[[111 116 129]
 [127 130 125]
 [127 127 125]
 [122 140 126]
 [140 122 122]
 [134 120 123]
 [109 111 130]
 [130 114 124]
 [121 157 127]
 [128 114 125]
 [133 116 124]
 [140 131 122]]
|
[[140 131 122]
 [133 116 124]
 [128 114 125]
 [121 157 127]
 [130 114 124]
 [109 111 130]
 [134 120 123]
 [140 122 122]
 [122 140 126]
 [127 127 125]
 [127 130 125]
 [111 116 129]]

[[135 124 123 119 148]
 [126 127 136 134 114]
 [108 130 122 111 154]
 [127 129 128 130 133]
 [136 128 129 133 133]]
|
[[136 128 129 133 133]
 [127 129 128 130 133]
 [108 130 122 111 154]
 [126 127 136 134 114]
 [135 124 123 119 148]]

[[134 152 130 103 122 119 129 129 110 113 133]
 [120 127 115 138 122 104 132 157 112 113 122]]
|
[[120 127 115 138 122 104 132 157 112 113 122]
 [134 152 130 103 122 119 129 129 110 113 133]]

[[129 139 124 115 132 139 140 105 111 136 154 111 136 125]
 [135 129 125 133 131 135 129 113 125 124 136 119 127 126]
 [121 130 126 126 123 121 129 132 123 129 122 126 129 122]
 [125 123 128 129 130 129 121 138 137 129 122 127 123 128]
 [128 132 121 113 126 130 141 119 115 144 141 112 134 120]
 [133 125 127 123 127 131 132 109 121 131 140 119 127 131]]
|
[[133 125 127 123 127 131 132 109 121 131 140 119 127 131]
 [128 132 121 113 126 130 141 119 115 144 141 112 134 120]
 [125 123 128 129 130 129 121 138 137 129 122 127 123 128]
 [121 130 126 126 123 121 129 132 123 129 122 126 129 122]
 [135 129 125 133 131 135 129 113 125 124 136 119 127 126]
 [129 139 124 115 132 139 140 105 111 136 154 111 136 125]]

[[124 140 110 136 132 147 147 125 116 131 123 137 105]
 [121 147 142 115 140 143 126 124 118 144 114 111 143]
 [124 132 121 134 128 121 110 140 114 117 140 143 134]]
|
[[124 132 121 134 128 121 110 140 114 117 140 143 134]
 [121 147 142 115 140 143 126 124 118 144 114 111 143]
 [124 140 110 136 132 147 147 125 116 131 123 137 105]]

[[119 132 145 125 126 129 124 122]
 [117 131 146 126 126 131 123 126]
 [138 123 105 126 134 128 128 127]
 [123 128 108 129 130 127 128 121]
 [118 132 120 130 126 128 129 119]
 [117 131 119 131 127 129 128 120]
 [118 133 146 126 125 130 125 124]
 [116 132 147 127 125 131 125 126]
 [119 121 127 125 133 133 117 137]
 [117 128 143 125 128 132 121 130]]
|
[[117 128 143 125 128 132 121 130]
 [119 121 127 125 133 133 117 137]
 [116 132 147 127 125 131 125 126]
 [118 133 146 126 125 130 125 124]
 [117 131 119 131 127 129 128 120]
 [118 132 120 130 126 128 129 119]
 [123 128 108 129 130 127 128 121]
 [138 123 105 126 134 128 128 127]
 [117 131 146 126 126 131 123 126]
 [119 132 145 125 126 129 124 122]]

[[113 129 138 122 145]
 [134 136 144 106 136]
 [120 133 145 115 145]
 [134 138 144 118 136]]
|
[[134 138 144 118 136]
 [120 133 145 115 145]
 [134 136 144 106 136]
 [113 129 138 122 145]]

[[119 129 131 115 122 130 124 134 128 132 132]
 [130 115 106 122 138 130 146 128 121 122 125]
 [138 113 124 136 129 130 139 126 140 134 116]
 [123 124 138 126 112 121 128 135 122 129 133]
 [151 119 108 149 142 139 140 125 135 120 114]
 [128 125 121 133 122 131 135 124 128 123 129]
 [119 145 132 129 119 124 111 119 123 125 143]
 [120 128 119 128 129 129 124 118 123 122 123]]
|
[[120 128 119 128 129 129 124 118 123 122 123]
 [119 145 132 129 119 124 111 119 123 125 143]
 [128 125 121 133 122 131 135 124 128 123 129]
 [151 119 108 149 142 139 140 125 135 120 114]
 [123 124 138 126 112 121 128 135 122 129 133]
 [138 113 124 136 129 130 139 126 140 134 116]
 [130 115 106 122 138 130 146 128 121 122 125]
 [119 129 131 115 122 130 124 134 128 132 132]]

[[108 104 120 130 143]
 [110 132 130 128 123]
 [108 146 148 118 130]]
|
[[108 146 148 118 130]
 [110 132 130 128 123]
 [108 104 120 130 143]]
---
[[137 125 154 122]
 [142 118 123 139]
 [132 124 109 137]
 [117 139 140 108]]
|
[122 123 124 117]

[[123 130 142]
 [122 127 135]
 [130 138 106]]
|
[142 127 130]

[[124 118 134 136 118]
 [130 130 124 127 130]
 [107 133 105 136 133]
 [125 130 121 128 131]
 [125 138 112 124 140]]
|
[118 127 105 130 125]

[[132 129 129 135 127]
 [100 128 129 146 128]]
|
[127 146]

[[133 121]
 [112 148]
 [122 107]
 [119 135]]
|
[121 112]

[[129 113 128 128]
 [128 132 124 129]
 [129 151 126 129]
 [127 115 127 129]
 [130 155 128 127]]
|
[128 124 151 127]

[[140 128 128 144]
 [116 136 102 127]]
|
[144 102]

[[103 133 123 127 133]
 [134 141 121 148 121]
 [130 134 122 110 145]]
|
[133 148 122]

[[127 143 122]
 [137 129 122]
 [136 129 146]
 [140 101 137]
 [ 98 137 120]]
|
[122 129 136]
---
[[154 146 151 152 115 151 116 116 151 116 112 113 114 129 128]
 [128 129 125 123 120 123 121 121 131 122 145 120 143 130 130]
 [130 158 125 124 132 123 130 130 126 129 104 132 105 150 148]
 [139 119 138 139 132 139 133 133 138 132 120 133 122 113 115]
 [132 145 128 129 136 128 134 134 128 133 105 137 106 138 137]
 [133 134 137 140 122 139 123 123 131 123 117 122 118 131 130]]
|
[[128 154 146 151 152 115 151 116 116 151 116 112 113 114 129]
 [130 128 129 125 123 120 123 121 121 131 122 145 120 143 130]
 [148 130 158 125 124 132 123 130 130 126 129 104 132 105 150]
 [115 139 119 138 139 132 139 133 133 138 132 120 133 122 113]
 [137 132 145 128 129 136 128 134 134 128 133 105 137 106 138]
 [130 133 134 137 140 122 139 123 123 131 123 117 122 118 131]]

[[140 142 140 115 144]
 [106 116 128 126 146]
 [107 143 118 140 136]
 [109 132 150 109 139]
 [128 121 132 138 133]]
|
[[144 140 142 140 115]
 [146 106 116 128 126]
 [136 107 143 118 140]
 [139 109 132 150 109]
 [133 128 121 132 138]]

[[135 123 134 134 124 132 108 136 109 136]
 [135 145 137 137 143 135 121 136 122 116]
 [148 127 147 149 146 150 134 150 133 130]
 [127 116 128 128 135 129 141 127 140 118]
 [136 136 137 137 137 136 106 137 108 119]]
|
[[136 135 123 134 134 124 132 108 136 109]
 [116 135 145 137 137 143 135 121 136 122]
 [130 148 127 147 149 146 150 134 150 133]
 [118 127 116 128 128 135 129 141 127 140]
 [119 136 136 137 137 137 136 106 137 108]]

[[114 123 125 113 122 136 136 136 114 120 121 126]
 [110 117 131 107 129 138 136 134 109 127 121 120]
 [124 132 131 126 112 116 116 138 126 108 138 136]
 [123 135 108 126 106 136 137 141 123 104 118 141]
 [128 121 123 129 128 113 113 137 130 133 124 118]
 [128 126 126 129 120 112 112 138 130 122 131 126]]
|
[[126 114 123 125 113 122 136 136 136 114 120 121]
 [120 110 117 131 107 129 138 136 134 109 127 121]
 [136 124 132 131 126 112 116 116 138 126 108 138]
 [141 123 135 108 126 106 136 137 141 123 104 118]
 [118 128 121 123 129 128 113 113 137 130 133 124]
 [126 128 126 126 129 120 112 112 138 130 122 131]]

[[140 153 146 130]
 [135 145 147 130]]
|
[[130 140 153 146]
 [130 135 145 147]]

[[131 106 121 132 131]
 [136 146 106 120 132]
 [132 130 126 125 129]
 [116 140 124 134 124]
 [135 142 104 121 132]]
|
[[131 131 106 121 132]
 [132 136 146 106 120]
 [129 132 130 126 125]
 [124 116 140 124 134]
 [132 135 142 104 121]]
---
[[127 100 120 120]
 [125 149 124 120]]
|
[[127 100]
 [125 149]]

[[131 119 121 121 141]
 [132 130 128 128 135]
 [103 140 138 133 139]
 [106 115 103 105 133]
 [144 128 132 131 138]]
|
[[131 119]
 [132 130]]

[[ 98 119]
 [117 102]
 [112 111]]
|
[[ 98 119]
 [117 102]]

[[130 124 131 128]
 [120 128 125 124]
 [124 133 117 107]
 [120 110 123 131]]
|
[[130 124]
 [120 128]]

[[117 153 115 105]
 [117 132 115 114]]
|
[[117 153]
 [117 132]]

[[118 121 142 151 115]
 [137 129 124 122 119]
 [137 125 148 130 102]
 [137 130 136 119 118]]
|
[[118 121]
 [137 129]]
